In the rows, zero is written as 128.
Each row of M is roughly a mix of the hidden directions of one of a few groups.
M, 92 rows:
[[116 107  85 137 101 146  93 151 135 129 110]
 [147 129 144 152 105 150 143 109  76 136 119]
 [167  96 145 135  96 148 102 136 108 134 113]
 [122  99 147 132 116 124  79 102 113  99 139]
 [124 111  83 110 122 153 101 147 127 154 153]
 [130 130 104 100  94 135  92 141 131 169 131]
 [100 106 167 121 124 128 120 125 154 107  89]
 [134 115 149 138 100 150 132 131  70 121 113]
 [ 81 157 140 131 140 103 157 135 110 107 134]
 [128 183 115 132 113 130  99 153 149 145 131]
 [122 106 123 160 159 149 153  98 156 128 148]
 [132  80 109 142  92 133 116 151 127 137 157]
 [138 135 104 133 119 145 169 155 148 169 121]
 [129 100 137 128  97 152 108 178 110 124 132]
 [135 105 119 136 110 143  81 125 163 156 142]
 [125  90 156 128  99 162 109 149 129 122 103]
 [140 121 123 123  98 179 149 127 154 155 141]
 [121 104 127 119  99 110  89 164 155 143 125]
 [ 82 146 142 126 132 113 152 140  92 101 127]
 [110 116 107 158  97 133 123 132 141 113  79]
 [146 153  86 116 154  97 126 124 133 136 160]
 [130  99 116 119 105 126 139 168 160 163 120]
 [140 128 124 119  98 177 150 132 158 154 137]
 [116 129 141 121 174  97 159 115 111 100 126]
 [136 130 161 145 176 122 142 116 130  92 143]
 [ 99 141 139 118 159  91 138 148 159 119 153]
 [118 159 141 128 143 121 178  96 127 131 104]
 [135  97 159 174 120 116 140 120 143  98 128]
 [112 165 100  96 156 138 153 126 105 134 115]
 [147 141  98 112 160 101 122  99 162 136 135]
 [129 116 144 159 170 130 142 124 130  80 135]
 [130  85 143 118 147 134 161  96 101 111 125]
 [119 159 108  98 109 135 121 115 135 174 105]
 [145  90 109 134  95 128 116 152 121 156  98]
 [129 135 111 100  85 128 103 136 129 173 123]
 [141 103 166 163 145 122 141 108 148 112 154]
 [120 109 157 113 153 123 138  92 111  86 136]
 [ 81 153 149 135 136 109 159 128 106 107 124]
 [114 151 141 146 122 128 160 114  72 122 127]
 [113 154  93  98 110 131 121 149 104 135  95]
 [113 155 133 140 142  84  93 135 132  95 132]
 [119 127 117 122 121  90  98 175 143 150 115]
 [ 90 119 169 129 126 132 140 112 134 107  89]
 [182 136 109 129 131 110 119  99  98 140 134]
 [143 102 171 162 121 106 132 130 131  94 137]
 [102  97 151 119 118 146 111 154 166 116 107]
 [136 147 133 156 126 155 130  82 114  94 143]
 [132 161 164 122 163 114 159 102 125 118 123]
 [101 141  85 134 140 155 141 112 143 136  93]
 [177 138 106 128 127 108 120 114  86 136 143]
 [126 151 143 142 142 133 118  85 108  83 141]
 [133 146 133 139 150 118 147  73 158 140 114]
 [134 105 147 159 143 118 128 146 119  73 132]
 [115 131 148 145 103 143 143 149  72 120 131]
 [144 122 177 152 155 116 133 106 146 108 145]
 [ 88 110 152 122 125 138 122 151 172 115 111]
 [146 100 117 132  97 174 146 123 130 160 126]
 [139 147  77 112 151 114 126 135 135 139 165]
 [156 136 123 128 101 169 111 103  97 129 105]
 [127 131 155 151 165 122 167 107 129  97 129]
 [120 179 145  97 144 128  94 118 116 118 132]
 [120 128 109 134 129 114 155 170 162 164 133]
 [140 128 107 109 152 101 107 125 181 131 136]
 [132 110 108 106  93 130 134 139 115 170 162]
 [119 177 134 107 158 123 151 112 116 122  98]
 [135 168 127 143 156 130 145  97  97 101 123]
 [116 129 134 134 158  77 110 126 104  97 117]
 [120 139 149 151 109 142 154 122  71 125 124]
 [129 176 109 144 110 132  97 151 144 152 134]
 [114 160 134 133 154 129 167  96 134 122  96]
 [125 136 147 125 140 121  93  93  96  89 129]
 [131 152 104 136 107 133 113 165 147 173 127]
 [126 118 148 125 156 127 156  90 109  86 132]
 [141 104 115 108 106 131  97 156 117 149 168]
 [135  99 118 118 119 125 150 152  96 132 177]
 [134 163  95 124 158  96 143 108 132 135 154]
 [ 96 130 153 140 107 140 145 154  82 112 126]
 [137 176 121 107 139 153 164 136 136 150 120]
 [101 146  90 132 146 150 153 111 135 129  92]
 [105 159 123 121 161  92 149  97 142 118 127]
 [147 163 130 104 123 161 110 108  94 136 108]
 [105 156 102 118 131 136 171 109 121 142  95]
 [127 116 133 134  98 145 120 178  89 124 144]
 [123 106 121 121 100 119 111 169 166 155 130]
 [100 119 143 108 159  82 129 150 146 120 142]
 [156  95 142 137  96 167 109 136 115 139 114]
 [134  86 140 136 135 137 153  90 105  98 127]
 [139 167 138 109 132 172 128  94 107 126 132]
 [147 108 136 127 116 163 127  86  93 112 117]
 [142  97 119 126 105 170 155 127 132 165 129]
 [107 140 151 139 116 125 150 131  70 111 122]
 [ 99 119 125 101 147 108 113 144 177 110 122]]

Here is one row of each group, with its name. Which group are the others in?
[134 164 109 129 145  87 143 124  96 124 155] | T
[111  89 130 125 140  92 153 157 157 129 134] | Q
[144 104 175 163 125 108 133 122 138 101 140] | R

[133  99 139 158 157 141 144 103 154 127 164] | R
[114 126 144 121 171  92 143 114 110  93 127] | Q
[127  94 148 113 149 139 160  93 106 106 131] | Q
[138  94 124 123 113 124 149 145 105 139 180] | R
[115  84 142 141 121 101  92 119 126  98 139] | Q
[102 124 152 120 145 116 131 100 170 114  94] | T
[164 124 121 149 121 162 132  95 146 163 127] | T
[140 162 108 127 146  82 138 122 102 125 154] | T
[182 110 102 123 121 147 105 114 125 151 132] | T
